One vector is turned by the same rotation once a tick. Each row is the vector after some number of ticks, and that number follows the row.
The counts run from 0 to 165.
[152 112 173 156  98 123 119  84 133 124 140 151 127  98  95 153 157 112
 125 150 147  93 168 159 100  92 143 147 108 124  66 145 152 102 160 138
 133 123 150  94 129  83  87 146 126 187 178 145 116  99 140 155 131 150
 103 150 101 123 104  98 171 157 145 114 135 139 103 162 137 163 119 139
 162 135]
138
[121 114 156 130 120  87 111  67 134 120 134 151 136 106 119 122 144 127
 118 122 122 115 181 140 100  77 112 153  99 146  63 102 161 102 169 137
 177 114 129 137 128  92 135 161  83 154 172 142 135 130 171 143 161 152
 129 157  97  89  90 108 150 133 132 110 120 140 130 150 168 159  98 143
  92 113]
112
[131  96 187 142 128 111 112  95 108 113 138 144 120 107  96 138 173 112
 113 109 120  90 146 144  83  64 117 136 104 141  85 138 163  96 172 142
 165 110 134 103 112  99 135 148  79 155 170 160 123 115 148 163 149 144
 120 149  98 139 110 101 161 136 122 132 148 138  86 172 145 155  99 124
 138 117]
70
[140 113 168 131 124  91 120  63 130 115 139 141 134 115 102 142 168 112
 107 116 130  89 169 145  79  70 117 148 123 141  73  98 163 112 161 125
 179 118 134 122 114  90 146 148  81 158 159 178 129 109 167 145 152 150
 146 162  95 117  96 107 144 142 129 119 135 138 109 157 144 146 113 133
 109  98]
66
[151 133 171 118 104  93  90  93 124 143 159 155 116  82  94 150 138 109
 151 124 163 103 175 174 104  96 172 129 112 116  57 128 143 103 154 123
 126 125 130  96 128 100 111 144 128 177 170 112 147 111 128 137 145 155
 104 136 121 142  73 116 126 119 154 126 133 107  89 167 140 177 115 143
 137 103]
41
[132 140 158 130 121 109  68 100  99 134 132 166 147  91 110 140 146 157
 136 124 168 116 174 182  94  76 147 144  80 121  76 137 155  78 155 129
 168 114 113  98 103 110 125 160 103 164 168 124 131 132 157 143 158 134
 109 127 109 132  92 109 132 116 139 127 103 117  91 162 156 175 105 135
 126 102]
32
[126 110 155 113 104  91  82  69 135 129 150 145 137  92 107 118 119 141
 144 114 134 106 185 156 110  72 133 148 134 123  58 102 146  95 158 124
 164 132 109 123 134  97 145 155  93 142 168 125 141 120 166 135 161 155
 117 152 113 121  82 108 123 120 137 116 120 120 116 184 165 171 107 141
 107  92]
35
[143 107 161 129 140  92  98  59 134 117 143 136 139 114 113 131 141 107
 123 121 125  91 171 158  86  78 121 120 119 145  63 104 158 115 166 127
 176 127 135 106 122 107 158 148  84 136 166 149 130 126 172 147 176 168
 142 154 106 101  77 109 147 133 144 102 124 117 102 165 144 144 111 137
  99 103]
67
[125 111 171 139 118 115 142  76 135 127 150 153 129  97  94 160 151  91
 120 133 118  83 177 130  96  84 128 129  93 128  73 113 158 120 198 156
 143 120 149 115 111  95 112 151 100 168 176 145 118 108 152 146 139 149
 116 157 106 128  92  94 170 155 144  97 145 153 112 165 155 137 111 128
 134 137]
57
[147 127 169 112 115  94  77  75 123 129 150 155 122  83 111 152 130 112
 141 120 169 105 176 189 102  97 162 127  95 134  56 136 141 107 153 128
 163 122 122 103 109  97 124 147 121 175 158 131 147 128 145 132 146 143
 120 134 122 134  76 110 124 120 142 130 128  89  90 158 145 169 107 157
 127 104]
123
[118 111 161 130 112 114 142  78 138 131 142 154 139 102  93 143 157  99
 125 141 115  80 182 124  99  83 131 132 136 114  77  97 163 110 177 140
 138 124 138 112 118 105 122 153  91 156 170 128 122  92 156 156 149 156
 110 152 100 134  84  99 170 136 143  94 136 158  96 190 162 147 118 115
 151 125]
7
[143 117 168 153 131 107 108  74 128 115 121 150 123 111 118 134 183 112
 107 128 142 109 164 174  81  98 141 149  85 153  72 143 170  96 147 121
 168 113 146  98 108  93 121 143  97 178 163 162 134 118 150 160 151 133
 127 146  85  97  95 111 156 134 135 132 121 131 104 141 132 162 125 142
 134 127]
156
[101 108 168 107 124 110  98  89 120 131 140 156 134  88 119 133 136 105
 125 120 108 115 189 150 116  95 138 134  91 131  68 118 148 103 186 152
 172 113 125 109  89 121 140 150  83 154 159 122 143 135 155 146 165 138
 112 136 119 128  74 103 149 106 136 108 125 134  97 171 183 152 107 147
 130 128]
26
[149 122 172 154 100 113  97  94 110 134 145 150 128  89  80 158 160 129
 143 133 167  83 152 158  81  71 139 124 113 112  90 140 152  87 161 133
 123 122 130  97 128  96 106 146 116 166 177 128 115  96 139 149 136 154
  98 141 109 157 102 103 152 143 152 122 134 137  83 182 126 171 102 117
 153 109]
133
[128 109 156 123 106 112 107  72 135 132 150 156 143  81  97 139 114 122
 140 151 144 103 189 148 118  85 142 144 113 108  63 122 139  99 178 155
 147 138 126 123 115 103 109 155 122 159 166 123 125 117 159 131 139 142
  97 152 114 124  88  86 155 149 151  91 113 144 117 184 176 159 111 150
 136 132]
44
[125 123 151 130 131 103  90  83 113 125 140 151 146  93 116 133 128 132
 123 123 138 113 178 155 102  79 126 130  86 136  74 110 159  95 180 137
 164 113 122 115 114 112 141 164  93 146 172 113 129 137 176 145 180 166
 122 142 105  93  83 114 147 116 146  94 103 125 108 162 156 158  97 135
  96 109]
113
[140 119 149 143  92 115 126  73 143 122 118 158 128 107 105 126 161 124
 121 155 134  97 197 150 104  95 143 179 130 126  61 126 166  96 144 129
 144 133 145 112 131  84 102 151 110 185 166 140 129  98 151 151 139 140
 100 156  83 105  95 106 160 142 139 121 126 148 117 163 159 172 130 140
 153 134]
93
[137 118 168 143 123  99 104  87 118 116 124 148 123 117 104 129 178 126
 106 109 133  96 162 157  80  75 131 158 123 140  67 117 179  89 137 106
 170 112 128 107 117  90 142 137  83 162 160 168 134 109 156 157 158 141
 127 153  81 129 104 116 133 122 127 147 139 124 104 155 146 176 116 128
 122  99]
161
[138 106 160 148  90 121 106  92 121 132 130 152 127 101  90 133 164 120
 125 137 128  92 168 144 102  90 145 150 126 121  74 143 161  84 157 136
 136 116 131 102 130 104 102 143 105 184 179 130 118  96 138 167 135 145
  91 143  94 138  94 107 161 130 144 131 142 144  97 186 148 176 117 132
 174 132]
88
[130 136 149 139 136 101  90  96  94 127 141 160 135  94 104 150 154 139
 125 121 163 114 161 164  82  80 133 120  70 135  91 128 165  95 172 131
 157 106 116 101 101 103 136 160  92 156 167 117 128 140 167 148 176 163
 113 130 101 124  84 112 138 114 137 116 110 114  84 156 145 169  97 126
 110  96]
114
[134 110 170 130 103 107 101  86 127 121 141 147 137 105  84 122 158 129
 133 126 133  84 164 142  93  73 131 159 152 110  66 114 157  92 151 129
 157 127 120 121 123  96 132 138  93 161 158 151 118  81 150 146 144 141
 108 154  88 156  94 105 144 126 132 138 151 147 102 196 157 173 122 120
 148 103]
84
[117 127 174 142 119  97 102 108  96 122 144 161 122  96  98 151 167 137
 125 106 146 103 154 148  73  64 124 140  81 139  88 124 173  89 165 132
 161  97 119 120 117  88 128 155  92 168 164 150 133 119 158 143 155 145
 123 137  98 142 101 105 131 118 123 131 142 126  86 150 146 174 100 126
 122  96]
115
[124 139 160 151 122 117 129 106 111 130 139 167 123 102 103 160 183 119
 123 134 146  99 164 142  83  80 137 131  91 131  99 117 179 101 160 128
 121  92 133  98 127  98 106 159 104 175 173 118 130 114 146 167 155 172
 101 138  90 125  82 121 158 119 133 112 120 142  90 161 135 168 111 110
 146 122]
101
[133 112 184 142 111 111  84  92  98 128 148 141 108  97 103 142 141 122
 128 108 139 108 148 175  88  79 150 121  76 145  74 149 157  87 165 132
 151 110 130  88 127  98 111 149 104 168 189 121 142 133 134 154 159 159
 116 129 116 124  96 117 142 116 146 126 129 113  88 159 144 174 101 149
 129 113]
119
[140  86 180 135 113 117 100  70 125 119 123 143 129 106 110 124 149 109
 115 125 109 103 163 164 104  81 134 155 108 138  53 141 150  88 173 146
 175 135 136 114 111 102 123 132  80 163 175 159 126 114 151 162 148 119
 127 142  98 123 105  98 166 136 139 131 140 136 107 181 161 157 111 153
 136 135]
75
[133 106 157 113  97  96 105  68 138 129 146 146 136  97  93 116 136 107
 145 126 126  91 184 150 112  86 136 142 166 111  59 103 153 100 149 121
 152 136 116 109 124 107 146 149  92 150 160 123 129  95 159 151 151 145
 117 148 106 138  76 109 137 111 154 118 137 135 102 199 162 161 114 124
 136 101]
85
[156 137 159 129 115 104  84  89 108 131 153 159 141  88  91 151 152 146
 133 124 190 101 168 170  83  79 148 140 106 109  77 129 158  88 145 131
 153 129 116 106 119  98 123 147 120 161 161 137 121 105 160 133 145 140
 113 136 105 150  97 108 128 130 139 129 119 110  85 165 130 173 112 127
 135  90]
128
[114 104 174 126 130 112 128  75 135 125 144 147 135 102 108 146 167  82
 105 124 106  88 183 146 103  89 127 134 111 140  62 105 154 123 184 143
 165 113 136 118  94 109 137 141  78 156 162 154 132 108 154 149 152 133
 133 152 107 131  78  93 153 137 137 105 144 145  97 169 167 132 112 136
 140 125]
153
[118 104 151 143 125 108 130  67 144 130 131 154 146 106 116 136 149  96
 117 146 112 105 201 143 115 107 139 137 107 126  68 114 155 118 178 149
 155 123 139 111  99 118 124 162  98 163 162 132 128 115 159 154 154 154
 108 158  97  93  70 104 167 133 149  93 109 153 115 168 165 146 116 136
 139 144]
12
[148 117 141 135 109  99 109  64 148 132 150 159 149 100 100 137 123 134
 136 150 162 103 191 154 108  84 141 124 115 112  70 107 156 103 167 134
 141 139 132 115 137  97 122 165 120 147 167 116 113 112 171 134 147 172
 110 158 109  99  79 105 144 144 159  82  97 132 122 175 148 155 118 138
 119 116]
49
[140 116 147 143 135 102 121  70 139 136 148 157 157 105 104 150 144 120
 122 151 156  90 184 155  91  91 126 110 112 116  85 112 166 114 174 132
 142 132 123  99 112 119 139 157 105 143 158 123 103 118 175 143 165 174
 115 156 106 107  74 113 163 141 159  88  96 131  98 177 139 139 116 118
 126 116]
145
